A: [47,-13,-73,82,-14,59]
E: [30,-37,-4,30,-20,39]
M: [-53,-54,61,34,0,45]
S: [48,-71,110,-23,-32,-21]
K: [8,-11,67,-1,-31,17]
D: [-31,55,-92,10,-45,13]
N: [56,-23,48,53,-33,47]
G: [-15,31,-12,-27,2,-31]
W: [-3,44,-15,27,16,9]
U: [-22,52,64,-25,-52,-54]
R: [-62,1,-67,-1,-30,15]
[-52,-54]
U
shift -1: [47,-13,-73,82]
[46,-14,-74,81]
gone R: [-1,1,-30,15,-67]
[-62]
size: [47]
1
size: [8,-11,67,-1]
4

Y: [-4,-30,-5,106,6,82,3,10,20,10]
B: [6,0,6,2,-20,9,-7,6,-6,-26]
P: [40,2,82,6,-5,106,-9,-51,-29,-37]
shift +1: [-29]
[-28]
shift -1: [3,10]
[2,9]
shift +1: [82,3,10,20]
[83,4,11,21]
gone P: [-9,-51,-5,-37,106,40,-29,6,82]
[2]
[82,6,-5,106]
P
size: [6,0,6,2,-20,9]
6

Z: [-43,29,56,-45,-42]
F: [82,1,34,-57,-55]
J: [-81,-45,-11,-25,-26]
X: [78,48,32,12,4]
Q: [31,10,50,36,35]
V: [26,62,42,27,-12]
H: [-11,-81,-45,-26,-24]
T: [108,87,29,29,30]
C: [22,1,23,2,3]
L: [-30,-97,-31,-19,-31]
gone Z: [29,-43,-45,56]
[-42]
gone V: [-12,27,62,42]
[26]
[29,56]
Z
order: [-81,-45,-26,-25,-11]
J
gone C: [2,23,1,3]
[22]

vit: [-1,16,16,14,5,-8,-17,30,-7,-17,12,-1,-11,6]
zadaf: [-12,-27,-51,70,37,44,-3,45,-67,35,65,-1,-53,6]
fuf: [-87,-27,-51,70,37,44,-3,45,-67,35,65,-1,-53,6]
Raku: [-22,-49,-28,14,25,-11,26,35,-7,18,12,-1,-3,10]
Doke: [15,-1,2,-42,-3,-11,5,-1,16,16,12,5,24,6]
fep: [-39,-51,4,60,-3,-11,5,104,-9,16,20,55,-4,6]
[-1,16,16,12,5]
Doke
[-87,-27,-51,70,37,44,-3,45,-67,35,65,-1,-53,6]
fuf
shift +1: [-28,14,25]
[-27,15,26]
gone fep: [4,-51,5,-3,16,-11,6,104,-39,20,-4,55,60]
[-9]
shift +1: [60]
[61]
order: [10,-3,-1,12,18,-7,35,26,-11,25,14,-28,-49,-22]
Raku

Mivo: [7,-13,7,-6,11,26,-1,-27,-37,3,3,-55,7,-11,-21,-18,-22,-19,-24,15,16,-25,-5,33,-9,-7,19,-57,-4,7,45,6,1,-1,-7,-7,0,12,0,-29,7,-14,-11,3,13,-18,-13,-21,-6,8,-10,-6]
zum: [-12,7,44,36,11,6,-25,14,15,-12,-2,1,16,17,10,-18,24,-27,6,-14,7,-44,-13,-51,-9,-7,31,-2,8,-40,7,1,12,-5,-13,11,-6,-3,55,-37,7,-31,-20,29,0,-42,21,-10,-12,48,2,-42]
Bavim: [-5,-9,-31,36,-59,-27,24,8,3,0,7,71,-58,-22,18,-41,24,30,67,-44,-43,-25,53,-32,68,9,-30,80,-41,-60,-70,10,35,-17,6,7,31,-18,-11,22,-20,103,58,16,-33,16,-25,67,-3,-51,6,54]
Bezi: [-5,-5,-12,-14,2,-1,5,-4,-3,9,-6,-27,7,11,18,4,-15,14,6,6,16,32,-13,5,13,3,19,-16,-11,17,7,-9,-10,2,-7,-3,6,20,-11,-7,20,-14,-11,-4,0,7,-2,1,-15,8,-2,-30]
Vagu: [-5,3,7,3,-6,6,-1,8,9,-3,7,1,7,0,-5,-4,-2,6,-4,-4,-1,4,3,-4,2,6,7,12,2,-2,-6,6,7,-1,6,2,6,-3,-11,-7,7,3,6,3,-7,-1,4,1,3,8,-2,-6]
fid: [14,12,16,-14,11,13,-13,-4,-3,0,-10,-41,7,0,-21,11,-22,-11,-4,6,7,-15,-21,14,-42,-4,7,-16,8,-2,32,29,-4,2,0,11,-13,-3,-11,-15,7,-14,6,-11,7,-1,-2,-32,9,-2,6,-6]
Gime: [-37,20,-21,-6,11,13,-19,2,-8,-6,23,-27,-2,-16,-29,-4,4,14,6,25,16,23,12,14,24,-1,68,12,8,-2,7,6,12,-9,46,-22,25,4,-54,8,13,-14,6,-24,26,7,10,1,3,8,10,-18]
mego: [1,-1,-3,-6,11,-1,-1,-4,-3,3,3,-13,-2,6,2,4,-2,6,6,-4,-1,23,3,-4,2,-13,7,12,2,-2,7,1,-4,2,0,7,6,12,0,0,7,3,-3,-4,0,7,-2,1,-3,8,2,-6]
mutil: [1,-13,-31,-22,11,-7,-19,-27,-3,11,-10,-27,7,17,18,26,-15,30,27,-4,7,13,12,-4,13,-13,-18,25,-4,-12,-19,-13,-16,18,13,2,31,42,0,0,13,-14,15,9,13,24,4,34,-6,-31,-22,-30]
fisud: [7,-1,7,3,-6,-27,11,-4,-8,3,7,15,-30,-11,-13,-11,4,-2,6,-44,-18,-6,3,-14,2,-1,-30,25,14,7,-19,6,18,-1,-7,11,-13,-11,-22,8,-20,53,6,-17,-7,16,-13,12,-6,-2,14,30]
Gota: [-18,3,-3,11,-6,-1,-7,2,-8,0,-2,1,16,6,10,-4,-2,22,-4,15,24,4,-13,-14,2,6,19,-2,2,7,7,-9,12,-9,19,-12,12,4,-22,0,27,-31,15,9,7,-9,15,12,0,8,-2,-18]
shift +1: [-19,6,18]
[-18,7,19]
size: [-5,-9,-31,36,-59,-27,24,8,3,0,7,71,-58,-22,18,-41,24,30,67,-44,-43,-25,53,-32,68,9,-30,80,-41,-60,-70,10,35,-17,6,7,31,-18,-11,22,-20,103,58,16,-33,16,-25,67,-3,-51,6,54]
52
size: [1,-1,-3,-6,11,-1,-1,-4,-3,3,3,-13,-2,6,2,4,-2,6,6,-4,-1,23,3,-4,2,-13,7,12,2,-2,7,1,-4,2,0,7,6]
37
shift -1: [-8]
[-9]

zed: [-64,-13,29,23,-77,-69,13,14,-20]
Filan: [63,14,-29,-24,90,74,-15,-14,17]
kif: [54,10,-23,-20,65,58,-7,-10,23]
pafan: [-53,-11,20,18,-65,-56,5,10,-27]
Lat: [2,3,-4,1,4,8,-4,-4,-1]
niv: [2,2,-4,1,3,6,-3,-3,-1]
von: [-1,-1,2,0,-1,-3,2,1,1]
nek: [0,1,-1,0,0,1,1,-1,0]
Pudel: [-32,21,15,-26,-8,-57,-13,-28,-44]
Mova: [-31,20,15,-26,-7,-55,-14,-27,-42]
ziki: [63,74,-24,17,-14,-15,-29,14,89]
sug: [-33,21,16,-26,-7,-58,-13,-29,-43]
gone Filan: [14,74,-29,-15,17,-24,63,90]
[-14]
order: [17,63,14,-29,-24,90,74,-15,-14]
Filan
[0,-1,-3,2,1,1]
von
size: [2,2,-4,1,3,6,-3,-3]
8

